Some points:
-1.5|-0.5| 0.5|-0.5| 0.6|-0.7|-1.0| 1.8|-1.7| 0.4|-0.9| 1.7|-0.6| 0.2|-0.4|-0.8|-1.6|-0.2| 0.1| 0.4| 1.1| 0.3|-1.4|-0.7
 0.4| 0.2| 1.8|-0.6|-2.3| 0.5| 0.5| 0.5|-0.8| 0.1| 0.5|-1.8| 0.5| 0.9|-0.9| 0.9| 0.7|-1.3| 0.2|-0.6| 1.0| 3.3| 1.2|-1.1
-0.8| 0.0|-0.5|-1.8|-0.7|-1.2|-0.6|-1.2|-0.6|-0.1| 1.4| 2.1| 1.2| 1.2| 1.0| 1.0| 1.6| 1.2| 0.8| 0.6| 1.3| 0.2| 2.1| 0.8
-1.9|-1.3|-0.2| 0.0| 2.3| 1.1| 0.9|-0.7|-0.8|-0.3| 0.8| 0.8| 0.4| 0.8| 0.4|-1.2|-0.1| 0.6| 1.1| 1.1| 1.9| 1.9| 0.2| 0.0
 0.2| 0.3| 0.6| 1.0|-0.1|-2.0| 2.0|-1.7|-1.5|-3.6| 1.4| 0.8| 0.5| 0.4|-3.2|-0.9| 0.3|-0.3|-0.2| 0.7|-0.7| 0.6|-1.2| 0.5
-0.8|-0.6|-0.9| 1.0| 0.8|-0.4| 0.6|-0.3| 1.4|-0.6|-1.5|-0.6|-0.2| 0.2|-0.6| 1.8|-1.7|-0.9| 1.2| 1.0|-1.2| 0.9| 1.1| 0.2
-1.1|-1.2|-1.2|-1.0|-0.2|-1.5|-0.1|-1.9| 0.0|-0.5|-0.4|-0.9| 0.1|-0.6|-0.9|-1.2| 1.5| 0.6| 1.0| 0.1| 0.8| 0.9| 0.2| 0.0
-1.1|-0.2|-1.0| 0.9| 0.3| 0.1| 0.2|-0.4| 1.4|-0.9|-1.1|-0.2| 0.5| 0.6| 0.1| 1.5|-1.9|-0.6| 1.1| 1.6|-0.8| 1.3| 1.4| 0.6
 0.0|-1.0|-1.6|-1.2| 1.2|-1.2| 1.2| 0.0|-0.8|-0.3| 0.1| 0.8| 0.8| 1.8| 0.8| 0.4| 1.9| 1.1| 1.1| 1.0| 1.4| 1.3| 0.3| 0.6
-0.2|-1.2|-0.8|-0.8| 0.2|-1.7|-0.5|-2.2| 0.1|-0.1| 0.4|-0.3| 0.2|-0.3|-1.0|-1.4|-0.2| 0.0| 0.9| 0.5| 1.7| 1.7| 1.5| 0.2
-0.9|-1.7| 0.3| 0.5| 2.1| 0.8|-1.1| 0.9|-1.5|-0.7|-0.1| 0.8| 0.4| 0.0|-0.2|-0.5|-0.2|-0.2| 0.5| 0.6| 0.6| 0.7|-1.2|-1.2
-0.6| 1.0| 0.5|-1.5| 0.5|-1.0|-0.5|-0.8|-1.6|-1.7| 0.8|-0.7|-0.2| 0.5| 2.3| 0.9| 0.6|-0.7| 2.4| 1.9|-0.3|-1.9| 1.3|-1.6
 0.5|-1.2| 0.8|-1.0| 0.4|-0.8| 1.4|-3.0| 0.3|-0.7|-1.1| 1.7| 2.0| 1.2| 0.0|-1.2|-0.4| 1.1| 1.1| 0.1| 1.5| 0.5| 1.3|-2.2
-0.9|-2.8| 0.4|-0.8| 0.5| 0.3| 0.2|-0.6|-1.2| 0.8| 1.4|-0.1|-1.0| 1.1| 0.8|-0.7|-1.5| 1.5| 0.2|-0.4| 0.3| 0.5|-0.4| 1.1
-1.2| 0.3|-1.3| 1.1|-0.9|-0.1| 1.0|-1.1|-1.7|-0.3|-1.7|-2.0| 0.7| 0.2| 0.0| 1.1|-0.2| 0.7|-0.3| 0.3| 2.7|-1.7| 0.8|-1.0
-1.0|-1.2|-1.6|-0.7|-0.8|-0.8| 1.2|-1.9|-0.5|-1.3| 0.6| 2.0| 1.8| 1.8|-0.3|-1.0| 0.9|-1.4|-0.8|-1.4| 0.4|-0.4|-0.6|-0.3
-1.1|-1.1| 0.4|-0.8| 0.9|-1.0|-0.9| 1.9|-1.7|-0.1|-1.0| 1.5|-0.3|-0.4|-0.4|-0.6|-1.7|-0.5| 0.5| 0.0| 1.4| 0.3|-1.0|-0.4
 0.2|-0.2|-0.2| 0.2|-0.5| 0.0| 0.3|-0.9| 0.2|-2.2|-1.2| 0.8|-2.8| 0.0|-0.6|-0.5|-0.2| 1.4| 1.1| 0.8| 2.1| 0.0| 0.9|-1.1
 0.4| 1.3| 1.3| 0.0| 1.4| 0.2| 0.5|-1.4|-0.1| 0.5|-1.2| 1.2| 0.3|-1.9| 0.5|-1.6| 0.1| 0.1|-1.3|-0.4|-0.9|-0.4| 0.8| 0.3
-0.8|-0.5|-0.8| 0.9| 0.2| 0.1| 0.4|-0.2| 1.6|-0.5|-1.2|-0.2| 0.6| 0.8| 0.0| 2.0|-1.2|-0.3| 1.3| 1.0|-1.4| 0.5| 0.8| 0.3
-0.8|-0.6|-1.1| 0.6|-0.2|-0.2| 0.2|-0.4| 1.6|-0.2|-1.2| 0.3| 0.5| 0.9|-0.3| 1.9|-1.6|-0.8| 1.2| 1.2|-1.2| 0.4| 0.8| 0.2
 1.6| 1.1| 1.2|-0.6| 1.3| 0.7| 0.7|-1.8|-0.1| 0.7|-1.3| 1.3| 0.2|-1.3|-0.3|-1.0| 0.1|-0.5|-0.9| 0.5|-0.4|-0.7| 0.2| 0.9
-1.2|-2.4| 0.2|-0.5| 0.9| 0.2| 0.7|-0.4|-1.1| 0.7| 1.5|-0.1|-0.9| 0.9| 1.1|-0.4|-1.0| 1.6| 0.5|-0.6|-0.4| 0.4|-1.4| 0.3
 1.5|-1.0|-0.9| 1.4| 0.2|-1.4| 0.8| 1.1|-0.5|-0.5| 0.1| 0.4| 0.8| 1.5| 0.8|-1.5| 0.4|-1.1| 0.2| 1.5| 1.4| 0.0| 0.7| 0.6
-0.9| 0.6|-0.9|-1.9| 0.8|-0.9| 0.1|-0.7| 0.2|-1.6| 1.0| 0.7| 0.1| 2.5| 0.2|-1.0|-0.1|-0.6|-1.4|-1.8|-0.1|-1.0| 2.0|-1.3
 0.2|-0.5|-0.8| 0.1|-0.5| 0.4| 0.7|-0.6| 0.2|-2.1|-1.0| 0.3|-2.7|-0.7|-0.7|-0.6| 0.0| 1.4| 0.7| 0.8| 2.0| 0.5| 1.2|-0.7
-1.3| 0.3|-0.7|-2.0| 0.3| 0.0| 1.0|-0.2|-0.5|-0.7| 0.0|-0.3|-0.2| 0.0|-2.1|-2.3| 0.4| 0.3| 0.5| 0.5| 1.3| 0.6| 2.4| 0.4
-1.2|-2.2|-0.1|-0.1| 1.4| 0.4| 1.5|-0.2|-0.6| 0.8| 1.5| 1.4| 0.1| 0.3|-0.8|-1.6|-1.4|-0.2| 1.1| 0.5| 1.4| 0.7| 0.0| 0.3
 1.1|-0.9|-0.9| 1.5| 0.8|-1.1| 1.3| 1.7|-0.2|-0.7| 0.0|-0.1| 0.6| 1.3| 1.0|-1.1| 1.1|-0.7| 0.4| 0.9| 1.5|-0.1| 0.1| 0.6
 0.9|-1.2|-1.2| 1.1| 0.7|-1.1| 1.6| 1.5|-0.1|-0.6| 0.1| 0.0| 0.5| 1.1| 0.8|-1.3| 0.7|-1.3|-0.4| 1.4| 1.1| 0.0| 0.2|-0.1
 0.0|-0.1|-0.5| 0.2| 1.1| 1.2| 2.8| 0.4| 2.4| 1.1| 1.3| 1.4| 0.7| 0.3|-1.1|-0.8|-0.2|-0.1| 0.3|-0.2| 1.3| 0.1| 0.7|-1.2
-0.3|-2.0| 0.0| 0.5| 2.0| 1.2|-1.5| 0.8|-1.3|-1.0| 0.3| 1.0| 0.9|-0.1|-0.3|-0.8|-0.2|-0.4| 0.5| 0.9| 0.7| 0.8|-0.7|-0.8
-1.0|-0.7|-0.1| 1.3|-0.3| 0.0| 0.4|-0.2| 1.6|-0.4|-1.4|-0.2| 0.5| 1.0|-0.2| 1.7|-0.9|-0.4| 1.7| 1.1|-1.4| 0.0| 0.7| 0.3
 1.1|-1.2|-0.9| 1.4| 0.9|-1.4| 1.2| 1.4|-0.1|-0.7| 0.3| 0.2| 0.4| 1.1| 0.8|-1.0| 0.8|-1.2|-0.3| 1.3| 1.6| 0.0| 0.5| 0.3
-0.2| 0.6| 0.4| 0.4| 0.9| 0.4| 1.5| 0.4| 2.4| 0.8| 1.4| 1.6| 1.3| 1.8| 0.5| 0.7| 0.6| 0.8| 0.1|-0.1| 0.6|-0.2| 0.8|-1.2
-1.0| 0.2| 1.0| 1.5| 1.5| 0.8| 2.3|-0.1| 1.8| 0.3| 0.8| 1.1| 1.1| 1.9|-0.1| 0.3| 1.1| 0.1| 0.6|-0.1| 0.4|-0.1| 0.9|-1.3
 0.9|-1.1|-1.4| 1.4| 0.8|-1.5| 1.4| 1.2|-0.5|-0.3| 0.3| 0.3| 0.5| 1.0| 1.0|-1.2| 0.6|-1.2|-0.1| 1.2| 1.3| 0.4| 0.5| 0.0
-0.9|-1.0|-0.9|-2.5| 1.2| 0.2| 1.8|-0.9|-0.8|-1.9|-1.0|-0.2|-0.5| 0.9|-0.6|-0.5| 0.5|-1.2|-0.2|-0.8| 0.2|-0.2| 2.4|-1.3
-0.7|-2.0|-1.1|-0.4| 0.0|-1.9|-1.6|-2.4| 0.7| 0.0| 0.3|-1.2|-0.5|-0.2|-1.0|-0.7| 0.6|-0.3|-0.1| 0.4| 0.7| 0.6|-0.2|-0.7
Along one direction, these points spread out more than along any other. Take the direction at right angles to it along which they spread out most. Go by this last direction. How many in every 100 of the points above lie lower along it than each point below? Answers are rounded to whole numbers. More than half of the points above lie lower than the first one.
 0.3|-0.2| 0.9|-0.7|-2.1| 0.5| 0.2| 0.4|-0.1|-0.5| 1.8|-1.5| 0.6|-0.3|-0.9| 1.0| 0.1|-1.7| 0.3|-1.5| 1.6| 2.9| 0.9|-1.3 33
 1.6| 2.4| 1.0| 1.0| 1.6| 0.6|-0.2|-1.6|-0.7|-0.1|-0.3|-0.1|-0.7|-0.1|-1.0|-1.7|-0.4|-0.5|-0.3|-1.3| 0.2| 0.0| 0.8| 0.6 33
-0.1|-1.7|-0.5|-0.1| 1.7| 0.9|-1.2| 1.1|-1.4|-0.1| 0.4| 1.4| 1.0| 0.0|-0.5|-0.2|-0.2| 0.2| 0.5| 1.3| 0.3| 0.8|-0.9|-1.2 87
-1.2|-2.6| 0.4|-0.9| 0.7| 0.6| 1.0| 0.2|-0.1| 0.9| 1.6| 0.0|-0.8| 0.7| 0.8|-0.4|-1.1| 1.3| 0.2|-0.6| 0.1|-0.2|-1.5| 0.3 67
-1.1|-1.2|-0.5|-1.0| 0.6|-0.7|-0.4|-2.2| 0.6|-0.8|-0.4|-0.5| 0.8| 0.2|-0.7|-0.8| 1.2| 0.2| 0.7| 1.0| 2.4| 1.4| 0.9| 0.7 21
 1.1| 0.8| 1.6|-0.7| 1.9| 0.2| 0.7|-0.8| 0.6|-0.1|-1.4| 0.7| 0.8|-1.8| 0.2|-1.2| 0.0| 0.4|-1.1|-0.6|-0.3|-0.6| 0.9| 0.9 44
 0.2|-0.9|-0.4| 0.3|-0.5| 0.4| 0.5|-0.9|-0.2|-2.1|-1.2| 1.1|-2.4|-0.1| 0.0| 0.3| 0.9| 1.7| 1.3| 0.2| 1.9| 0.2| 1.6|-0.7 21
-0.5|-1.8|-1.5|-0.6|-0.4|-1.6|-1.5|-2.1| 0.9| 0.4| 0.5|-1.1| 0.0|-0.3|-1.2|-1.1| 1.0| 0.0| 1.0| 0.2| 0.6| 0.0|-0.5|-1.0 21
 1.3| 1.6| 1.3| 0.0| 2.1| 1.6| 1.2|-1.1| 0.0|-0.4|-0.6| 0.2| 0.1| 0.1|-0.4|-1.0| 0.5|-0.3|-0.7|-0.7| 0.9|-0.3| 0.6| 0.8 44
-0.9|-1.5| 0.7| 0.3| 1.7| 0.1|-1.5| 1.0|-1.7|-0.3|-0.2| 1.3| 0.3| 0.3|-0.1|-0.1|-0.1| 0.0| 0.4| 0.9| 0.7| 0.5|-1.1|-1.0 82
-0.6|-0.1|-0.7| 1.0|-0.8|-0.9| 0.6|-1.2|-1.6|-0.1|-1.6|-1.8| 0.3| 0.0|-0.5| 1.3|-0.6| 0.3|-0.7|-0.3| 2.7|-1.3| 1.7|-0.4 26
-1.7| 0.0| 0.4|-1.8| 1.1|-0.6| 1.0| 0.2|-0.4|-0.3| 1.2|-0.1|-0.5| 0.1|-0.5|-0.5| 0.0|-1.6| 1.6| 1.3| 1.0|-1.5| 3.4|-0.9 28
